The same turns and mirrors carry the whole set onto itself and the rows of a family onto each other. Which other rows belong to the same family as each row named below? List them in the order they appear above.
These 40 rows form 5 families of 8 rows each.
j_926: [-15   0  -3 -12  -9 -21 -13  -8  45  -1  37  17 -26  -9 -43]
j_319: [ -6 -14  -9   0 -27  -5   4 -15  35  -2  38  14 -23  -9 -47]
j_239: [ 25 -15 -25  -9  27 -10  -3  29  -2 -11  -5  -4  27   4  16]
j_819: [ -9  -9   2 -16 -31 -30 -16   4  33   5  38  27  -6  -9 -40]
j_43: [ 11  -7  -9 -20  30 -16   1  22 -17 -19  -5 -15  10  -3  26]
j_520: [ 18 -26 -12  -5  11   0   6  18 -26 -22  -3 -10  11   4  27]
j_99: [  0 -36 -44 -18  24   3  -2   2  -3 -22  12 -22 -15 -20  16]
j_638: [-38 -36  13  11  -6 -14   2 -11  11 -13  42 -18 -18   5 -14]
j_460: [-24 -23  20  17 -12 -16 -12 -25  13   3  43  -3 -15  -3 -19]
j_395: [ 32 -20 -36 -33  -6  20   2   3  -1  -6   5  26 -22 -12 -14]
j_457: [-27 -18  11 -14 -21  -8  -3 -21  22  -2  37  11 -32  -9 -36]
j_690: [ 11 -32 -31 -31  13  26 -11  25   7 -15   7  -7   0 -22  16]
j_589: [  7 -29 -15  -3  34  13   0   8 -11 -17  -8 -13  -2  11  24]
j_494: [ 22 -15 -33 -40  18  -1  -2  34   7 -14 -14  16  11   1   2]
j_402: [ 24  -2  -5 -23  30   2   0  16  -7  -9 -22  16   0  19   7]
j_632: [ 17 -19 -35 -46   6  16 -13  19  13 -12  -8  15  -1 -22   4]
j_137: [-19 -19  22  24   0 -31  -3  -9   7   0  37  -2  -2  21 -22]
j_524: [-15  -6  19   9  -6 -42  -2 -16  13   5  21  20  -4  19 -35]
j_260: [-25 -31   6  18 -12 -39 -11  15  13 -13  41 -13  15   4  -6]
j_849: [ -9  -2  17  -2 -16 -50  -9  21  16  -4  27  16  18  12 -24]
j_483: [ 16 -38 -39  -5  20  17 -10  14   5 -11  15 -18   7 -19  18]
j_659: [ 27 -22 -41 -31   4  23 -15   4  17   0   9  12  -6 -33  -2]
j_246: [  7 -36 -32 -18  20  34  -7  -9   5 -11   2  -2 -27 -11   9]
j_530: [-27 -36 -10  24 -19 -17   6 -17  22 -19  32 -20  -7  -8 -15]
j_940: [-36 -26  -9  10  -3 -20 -14 -14  36 -15  39 -17 -19 -14 -16]
j_628: [-17   4  25 -18 -15 -35   3  -6  14   0  15  26 -12  13 -38]
j_511: [-28 -13  28   8   1 -40   9   4   1 -12  21  -4   0  27 -17]
j_382: [ -6  19  24  -5   1 -40  -8  14  31  -3  24  13   1  11 -29]
j_847: [-28  -7  18  17   7 -40 -10   9  21 -17  26 -20   8   7  -2]
j_515: [ 17 -27 -28 -23  25  11  -3  41   0 -18   2  -6  12   2  15]
j_567: [-15  -7  24  21 -13 -36   9   4   9 -17  15 -12  19  10  -4]
j_727: [-25 -36  -9   3 -25 -19 -18  -3  28  -5  52  -3 -10 -18 -22]
j_6: [ 36   0 -26 -35  11  -4  -8  19  10   1 -12  25  14  -9  -4]
j_454: [ 21 -15 -42 -41  16  15  -2   4  10  -4  17  12 -31 -21 -16]
j_828: [ 12 -45 -40 -11   0  20   1  -4 -11 -18   9  -7 -16 -16  13]
j_850: [ 32  15  -7 -43  20  -6  -1  24  -4  -3   0  19  -5  -5  -5]
j_658: [ 41  -1  -8 -28   5   0   7  24 -16  -7  -8  24   3  10  -1]
j_733: [  7  16  26  -3 -23 -25   6   6  21   0  20  20   2   7 -36]
j_143: [-20 -12  16   1 -20 -26 -12 -31  20   8  27  19 -18  -2 -31]
j_535: [ 24  -8 -21 -36  17  22  -7  -3   8   0 -12  27 -24  -2  -9]

Which other rows belong to the same family as j_828? j_926, j_520, j_395, j_940, j_382, j_847, j_658
Which other rows belong to the same family as j_690? j_460, j_494, j_632, j_137, j_524, j_515, j_143
Which other rows belong to the same family as j_535? j_819, j_589, j_402, j_260, j_849, j_246, j_727

